Each path is a new rotation, seen through one point. The rows after it are directions, each followed by how far the rotation turns it, in deg/step (0 if it stays put).
Each turn is a multiple of 5 degrees from 10 to 175, or 0.
Each row of a path follows its step; steps can be skipped.
Rotation 1:
step 0: 0.893, -0.421, -0.498, 1.501, -1.169, 2.483, 1.502, -1.246, -2.058, 3.896, -0.640, 1.244, -0.262, -3.695, -1.691, -1.029, -2.136, -1.000, -3.496, -1.002, -2.747, -1.510, -1.414, -0.176, 0.904, 1.413, -2.695, -2.651, 1.409, -0.056, 0.063, -0.049, 0.571
step 1: -0.031, -1.164, 2.878, 0.825, -1.045, 0.672, -1.204, 1.837, 1.589, 0.355, -1.221, 1.901, -0.961, -2.151, 3.302, 3.706, 0.862, 0.198, 2.306, 0.079, 2.415, 1.739, -1.111, 2.215, -1.732, 1.219, -0.088, -1.296, -0.049, 1.546, 2.664, -3.946, -0.470
step 2: 0.275, -1.481, -2.594, -1.042, 1.221, -0.692, 2.844, 1.188, 1.999, 2.041, 1.711, -1.205, -0.096, 1.739, -0.815, -0.550, -1.878, -3.488, 0.806, -2.872, 1.060, 0.775, 1.484, 0.036, 1.517, 1.479, -2.276, 3.916, 2.369, 0.434, -0.049, -1.755, -1.601
step 3: -1.860, -1.146, -0.661, 0.886, 1.372, -0.493, -0.304, 0.599, -0.448, -1.611, -1.453, -0.521, -1.906, -4.052, -4.046, -0.476, -1.810, -0.138, -2.987, -2.614, -0.300, -2.739, -1.869, 1.528, 0.858, -0.097, -0.523, -3.350, -0.024, 0.041, 0.692, -1.938, 1.947
step 4: 3.662, 0.061, 2.868, 1.841, -3.325, 1.077, 0.070, 0.779, 1.016, 1.605, 0.383, 2.162, 1.890, 0.259, 3.535, 0.921, -1.114, -2.380, -2.008, 0.288, 0.136, 0.697, 0.358, -0.390, -1.149, -0.988, -1.043, -2.485, 2.250, 0.734, 2.384, -3.106, 0.374
step 5: -2.146, -0.432, -1.987, 0.404, 1.615, 0.225, 1.363, -0.443, -0.818, 1.733, -0.654, 0.686, -2.296, 0.250, 1.405, -0.142, -0.722, -0.128, 1.689, -0.888, 2.340, 0.747, -3.450, 2.333, 0.226, 2.379, -3.443, 3.355, 1.644, 3.056, 0.931, -1.218, -2.511
step 6: 0.930, -2.724, 0.812, 0.559, 2.932, 0.268, 0.654, 1.151, 2.694, 1.922, 2.910, -1.916, 0.094, -4.390, -3.181, 0.012, -1.562, -0.966, 1.491, -2.861, -0.901, -0.534, 0.788, 0.168, 1.679, 1.512, 1.133, -2.270, 0.273, -0.700, 0.464, -1.617, 1.388
step 7: 0.609, -1.045, -0.777, -0.433, -1.486, 1.147, 1.652, 1.179, -0.658, -0.902, -2.440, 2.960, 0.055, 0.050, 0.240, 2.219, -0.164, -1.969, -4.670, -1.535, 3.813, -0.068, 1.299, -0.105, -2.701, -1.463, -1.094, -1.167, 1.050, -1.241, 1.326, -3.640, 1.432
step 8: -1.244, -1.648, 0.769, 1.039, -2.423, -0.707, -1.348, 0.022, 0.329, 1.650, -1.148, 0.413, -1.006, 0.583, 1.873, -0.592, -1.239, -3.119, 0.533, -1.846, -4.046, -0.700, -2.677, 1.557, 1.262, 2.011, -3.679, 0.511, 1.795, 2.900, 0.770, -0.368, -2.898
0.918, 0.332, 0.287, -0.705, 0.630, 0.242, -0.359, -0.038, -0.009, 0.810, -1.264, -0.581, 0.444, 0.887, -0.113, 0.564, -0.084, 0.088, -0.377, -0.213, 0.465, 0.881, 0.087, -0.136, -0.154, 0.013, -1.094, -1.634, -1.535, 0.004, 0.446, 0.058, 0.229	115
-0.756, 0.282, -0.332, -0.901, -1.403, -0.443, -0.206, 0.803, 0.609, -0.888, -1.048, -0.554, -0.340, 0.133, -0.494, 0.807, 0.146, -0.984, -0.116, -0.589, -0.847, 0.113, 1.115, 0.396, 0.589, 0.404, -0.017, 0.481, -0.519, -0.697, -0.320, -0.792, 0.155	70
-0.529, -0.143, 0.200, -0.478, 0.621, -0.242, 0.043, 1.322, -0.771, -0.566, 0.457, -0.464, 0.223, -0.733, 0.638, -0.533, -0.812, -0.069, 0.374, -0.946, 0.612, 0.096, 0.531, -0.708, 0.143, -0.694, -1.018, -0.065, 0.101, 0.010, -1.114, 0.626, 1.522	100
-0.517, -0.412, 0.055, -0.597, -0.102, 1.211, 0.950, -0.380, -0.155, 0.289, 0.225, -0.705, -0.191, 1.048, -0.484, -0.149, -1.639, -0.397, 0.595, 0.103, -0.459, -0.503, -0.845, 1.432, 0.226, -0.234, 0.666, -0.195, -0.559, 0.388, -0.794, 0.342, 0.380	120
